128 stands for zero in the data rows.
Here are some points:
[ 99 202 125 155 173 105 107 145 131 212 241  95 229 121 169 167 179 217 123 123 126 117 187 209 128  71 181  95 138 112  61]
[176 195 146 109 103 142  29 163 143 157 127 109 136 170 120 153 139 148  97 135 164 176 222  67 138 131  93 167  61 110 151]
[ 43   0 126 115 114 131 182  62 118  48 132 151  61 121  91 127  94  34 152 116  94  95   0 126 107  99 143 129 192 138 180]
[109  57  68  70 178  84 161 168 119  87 119 127  55 210  13  59 131 102 124 187 151 162 104 112 126 136 156 135 170 109 137]
[218 143  63  58 189  95 113 183 102  63   6  86  62 123 168 115 163 194  53 113 207 133 176  82  90 134  67 121 192  75 186]
[ 85  76 165 146 100 168 196 150 119  21  99 181  69  50 123  89  38  99 178 122  94  89  28 125 113  97 119 134 147 167 158]
[129 157 161 197 108 115 135 104 112 235 190  95 140 152 130 158 188  84  62  93 130 131 138 165 110 156 107 197  39 103  58]
[200  63  89  66 197 102 118 149 130 109  96  91  89 197 114  94 153 163 105 160 167 123 111  83 114 136 111 162 182  56 199]
[ 44  60  83 118 134 142 183 104 115  50 146 164 116 135  81 135  92  66 160 183  90 105  27  89 185 115 155 109 144 134 160]
[158 205 160 114  80 142  31 165 144 176 118 119 131 171 127 167 147 133  81 135 158 183 220  91 121 120  91 175  36  99 131]
[ 83  78 150 143 100 154 194 148 112  19  87 164  64  37 131  77  33  85 179 117  97  82  23 109 130  93 103 113 144 182 151]
[137 171 184 189 109 115 129 112 115 235 184  89 138 151 118 153 165  73  59  93 118 113 152 149 112 158 119 172  40  90  55]
[187 174 117  74 100 183  91 139  99 139  59 136 179 135 116 146 114 126 160 174  90 147 164  99 132 172 107 149  68 146 136]
[187 181 119  71 105 188  85 148 117 160  80 138 195 118 114 126 111 104 143 158 104 141 176  92 125 165 116 165  69 150 153]
[146 134 157 181  74 108  99 101 165 208 156 135  98 162 122 104 149 100 108 121 195 201 205 113 132 169  95 130  98 129  77]
10 more points follow, each with its number after it:
[ 96 199 121 172 178 119  83 149 145 222 232 101 230 108 153 173 174 217 139 124 113 124 190 217 123  67 197  85 162  93  70] 0
[ 80  78 157 150  80 146 194 140 127  21  96 186  56  55 130  86  39  90 176 115 112  89  28 118 109  98 119 114 137 170 172] 1
[130 162 166 185 110 130 126 113 115 235 197  82 133 140 136 149 164  97  78  76 113 105 152 152 115 157 104 191  58  93  64] 2
[ 39  49  94  94 111 144 174 109 124  57 140 166 119 138  87 122 107  74 169 166  73 107  27  98 193 137 153  97 151 138 145] 3
[ 79  69 152 140  77 159 191 133 105  20  89 166  51  37 127  79  51  94 183 119  95  90  33 110 115  96 102 127 141 186 166] 4
[ 76  75 172 130  86 158 204 144 113  25  96 171  59  33 139  81  37  80 174 103  91  91  26 103 121 105 103 120 143 184 161] 5
[188 170 128  64  98 176  74 132 100 143  57 140 196 126 121 122 119 115 150 150  98 139 165 110 138 169 119 143  56 130 142] 6
[212 173  33  77 136 120  99 177 130  42   1 147 122 145 159 112 108 190  96  93 180 134 202  77 111 141 100 117 165 172 145] 7
[ 88  74 154 131  92 156 183 151 118  31  93 187  45  60 137  77  33  96 164 112 101  88  27 117 110 108 124 118 140 165 164] 8
[139 140 178 205 111 127 175  24 132 255 163 109 162 136 133 167 195 101 164 115  86 125 202 183 135 164 154 113 108 156  38] 9
Which three of these numbered points are nearest to each point below, looking only along the 2 directions in which the first points spread most? Their numbers follow each, nearest first.
[117 154 178 194 105 130 135  87 128 226 194 105 133 147 125 148 173  82  81  71 134 118 154 162 102 146 122 192  41  90  67] > 2 9 0
[ 65 204 109 156 161 111  62 203 153 162 255  77 186 106 153 156 132 194  52 108 154 108 135 189 102  52 168 148  88  36 117] > 0 2 9
[145 145 198 191 113 128 173  35 128 255 169  88 166 134 151 166 198 104 148 100  81 140 195 200 142 182 160 111 110 146  26] > 9 2 0
[134 132 148 173  77  97  94 109 153 198 154 138  83 179 130 125 167  96 102 114 185 184 191 111 140 178 106 116 116 137  74] > 0 6 2
[200 176 126  88 111 181  69 124 110 148  65 129 185 117 132 125 121 127 159 170  92 152 158 116 133 173 114 160  70 126 138] > 6 0 7
[217 199  45  60 138 130 111 198 130  24  11 143 127 141 153 110 100 179  78  91 164 142 201  74 108 138  94 117 168 146 151] > 7 6 3
[ 34  37  84 113 123 138 174  87 126  43 144 167  95 120  94 128  94  80 171 164  88 110  13  90 181 120 137 110 142 151 149] > 1 5 3
Here are 10 other points, each followed by its number:
[233 130  63  65 189  82 111 163 118  45  10  99  70 114 180 125 149 186  62 103 205 117 170  99  94 131  47 140 179  88 183] 0
[ 86  56 173 146  98 163 187 147 117  28  80 180  54  35 143  77  30  93 160 111 103  95  25 116 120 111 127 115 130 170 167] 1
[230 124  47  61 192 104 124 166 119  47  30  86  74 120 186 126 149 181  59 100 205 116 167  83  92 156  51 133 195  95 206] 2
[ 74  56 151 136  84 153 204 139 130  11  79 177  64  42 125  89  40  90 177 119  87  75  17 105 120  99 103 123 130 182 160] 3
[224 128  60  50 193  96 132 166 121  47   9 103  70 129 177 109 172 202  56 122 189 125 183 100 105 149  68 123 194  93 201] 4
[ 83  81 167 152  81 147 188 142 126  17  92 172  67  43 129  77  55  95 162 121 110  92  19 113 119  93 128 114 137 176 170] 5
[106  50 142 120  94 147 117  93 138  45  97 140 146 131 162 161  87 101 137  88  96  82  20 100 102  88 151 132 160 163 184] 6
[147 157 177 184 119 114 169  44 119 255 175 100 168 142 130 171 201 105 155 112 101 138 194 184 154 174 134 115  98 157  47] 7
[135 151 180 190 112 111 125  93 126 241 199 103 131 142 123 161 175  83  79  82 111 120 148 163 106 154 119 182  57  81  61] 8
[127  66  68  87 163  90 163 149 110 108 129 145  64 215   6  58 127 101 124 181 151 175 103 105 146 125 141 151 193 104 136] 9
Which three of these numbered points are nearest to each point below, looking only along the 2 directions in which the first points spread most? Their numbers follow each, nearest first.
[109  65  65  87 171  80 174 168 117  99 116 130  45 205   7  71 108 108 138 168 141 176 114 119 138 145 162 157 177 106 148] > 9 6 5
[ 30  55  81 116 128 133 183  99 129  50 133 176 105 136  84 130  94  71 173 188  93 116  26  91 182 135 139  94 133 153 141] > 5 1 6
[140 138 174 196 109 127 179  43 122 255 162 104 176 138 134 166 200  96 168 113  96 132 181 186 134 175 138 103  94 143  27] > 7 8 6
[ 85 197 128 170 180 104  85 147 136 221 234  77 237 130 167 174 177 213 130 128 127 112 174 235 122  88 194  86 150 106  65] > 8 7 9
[ 76  80 168 153  89 169 196 129 119  17 102 182  56  44 120  97  37  98 179 100 106  83  17 108 111 111 123 126 135 190 169] > 5 1 3
[114  77  76  76 176 100 177 152 107  88 119 151  51 208   4  58 131  89 117 182 131 172 125 107 140 140 144 152 174 106 146] > 9 6 5
[ 40  60  88 109 116 138 190 101 117  58 141 164 109 137  86 119 101  81 177 165  72 107   7 106 177 127 138 110 132 152 159] > 5 1 3
